Rotation paths and how fast each direction turns (deg/step)
Each turn is a multiple of 5 degrees from 10 to 175, or 0.
Each row of a path follows its step; steps can be skipped.
path 1
step 0: [ 27 -22   0 -24  -4  38 -26  18 -35  -3  -8  -2   6  -6 -10   1  10 -34
   9   0  -6  -2  32   1  -2 -33  11 -20  10 -14 -13]
step 1: [ -2 -29  14 -37  -4  12  11  26  -5   1  13  -7  31 -10  -7 -10  32 -22
   7  23  -1 -13 -15 -19  17   7  19 -22   0 -34  10]
step 2: [  4 -19 -12 -38  -4   8  22  16  16  11  38  45  24  -5 -13 -14 -15 -20
  17   0   8  30 -11   2  -4 -18   7  -1   9  -8   0]
step 3: [ 18 -40  -5  -2   5 -11  25   9  -3   9  17   8  17 -23   4 -26 -25 -12
   4 -10 -25  -6 -17 -20  19 -21 -18 -17 -23  18 -32]
step 4: [ 14  -5   4  12  -7  26 -10  -7   2 -21  10  22  -2 -14  11   1 -25 -35
  33  -5 -47 -15  -5   9  20 -25  17  -8 -11 -14 -15]
step 5: [ 15   9  20  17  10  19   3  -2 -10 -37  47 -15  20 -17   0   5 -10 -24
   0  16   6  -8 -35 -15  25  -6   1  -5   3 -31   0]
step 6: [ 19   5  11 -31 -20  15   5 -19  23 -19   8  17  18   8  14  23 -39  -9
   2   5  24  11 -15 -13  18 -21 -31  15  -3 -23  -1]
step 7: [ 25  15  18 -24  19   1  -2   4 -17  23   1 -30  13   7   5   7 -29 -32
   3 -23  -2   3   2 -31   4 -35 -32   0 -20   0 -11]
step 8: [ 11  -7  18 -26  -8  36 -12   7 -29   7  -3   5   1   3  33  27   9 -44
 -18   5 -28  -3  24  -5   8 -21  -6 -19   1  -9  -2]
step 9: [  3  -3 -12 -14  -9  27  -5  32   6  12  18 -21  31  -6  -3  11  10 -37
 -13   7  18 -19  -8 -19 -12 -11  18 -33  12 -36   6]
Directions:
[-11  -2  -3  -1   7  -5  -6   6  -5   1  -2   3  -3  -8   9   3  -2   2
  -5  -2  -7  -9   1   5  -1 -19  -3   3   1   6   0]	85
[ -2  -2   0  -2   3  -4  -5   0   8   0  17   1   5   7   6   4   6   1
 -13   1   2  -1  -5   7   0   2  10   8   5 -10  -1]	95
[  1  -1 -12  10   0  -1   3   5   7   2   6   4   2 -13  10  -8  -1   3
   3  -5  -5   7  -1   7   4   7   0  -8  -8  -3   5]	45
[-1 -4  1 -2  3  5  8 -5  0 20  6  2 -2  4  5  3 -5 -6 -2 -7 -7  0  0 -1
  0  9 -4  9  0 12 -1]	80
[  8   0   2   5   6   3   1   2 -16  -7  11   3  -3  -2  -2  -3   6   1
  -9   3   2  14   4   3   0  -1  -7   0   6   8  -3]	140
path 2
step 0: [ 21  -5   7  31  32   9  -8  14 -12 -32 -21  -7   2 -21  14  15  -3  11
  -6  -6  11 -31 -25  15  -8  15 -17   2 -15 -14 -24]
step 1: [ -4   1  -8  39  12 -21   8   1 -31 -30 -23   8   6 -50 -13   6 -19   5
 -15  -9  -6  23  -2  -9  10  -1   2   2 -14   5  -2]
step 2: [ -2  24   7   7  18 -17   8 -21  20 -32 -17  25  25  -2  -7   3 -30   9
  -9 -11   7   5   9 -24  35 -14 -10 -11  16 -20  -3]
step 3: [ 13  17 -19  29 -11   3  14 -34  -8   1  -3  -6  31  19   3   6 -28   0
   0  -2  13 -25   2  12  31   8  -9 -11 -19 -33   2]
step 4: [  6   8  -6  17  22  21  15 -10 -28  27   1  -1  17 -12  -5  29 -10   7
 -10  25 -15  -8 -33  -3  12  -7  26 -23  -3 -27 -20]
step 5: [ 20   7  15   7  32  33  19  -7  -3 -17  12   2  -6 -17  -8  10 -31  -4
   5 -14 -26  24 -13   9 -14  11 -16 -19   7 -13 -31]
step 6: [  6  -3 -22  28  15  22  -8  -9 -12 -37 -12  23  12 -19  26  10  -3  24
   8 -15  19   5 -21   8  -5   9 -32   2  13  -2 -13]
step 7: [ 15  -4 -35  33   6 -15   1 -23 -23 -10 -26   8  12 -10   3  -3 -34   4
 -28  -2   8  14  -9 -30   3  -2   8  23   5  12 -16]
step 8: [ 19  21  17  19  12 -16  23 -37  -4  -2  -2  28 -14  16  -1  16 -14  17
 -32  -9  -5  -4  15 -23  31   7  -1  -6  12 -14 -10]
step 9: [ -2  11   3  29   3  15  17 -39  -8   0  23 -17  17  13  17  28 -18  20
   6  13 -25  -8  -1   2  23  -3 -30  12 -12 -19   8]
Directions:
[  2   1  -5   5  -6   0   2  -3  -4  -3   3 -17  -1   4  -5  -4 -12 -10
   3  -2  -5  12   6   2  -4   3  -2   6 -10   2   0]	175
[  4   0   1  -8   2  -2  -2  -1   3   2   4   4  -2  -4 -14   8  -4  -2
 -11   1   2  10   8  -9  -9 -10   5  -8   2  -1  -4]	120
[  8   3   0   0   4  -2   3   3  -5   1  -1  -1 -11  -1  -3   6   4  -4
  -9   2   1  -4  -2   5   8   9  18   5  -8   5  -6]	100
[ -5   8   4   7   7   1   4  -9   0   0  -8  10  -7   0   4   3 -12  -2
  -3   6   6   2  -9   8  -4 -10  -4   1 -10  -1   0]	0
[  5  -2  -2   0   2  -1   8  10   9  -3  -3  -7  -1 -10   2   7   8   8
   4  -5  -7   6  -7   8  -8  -4  -6  -2  -6   4  -8]	70
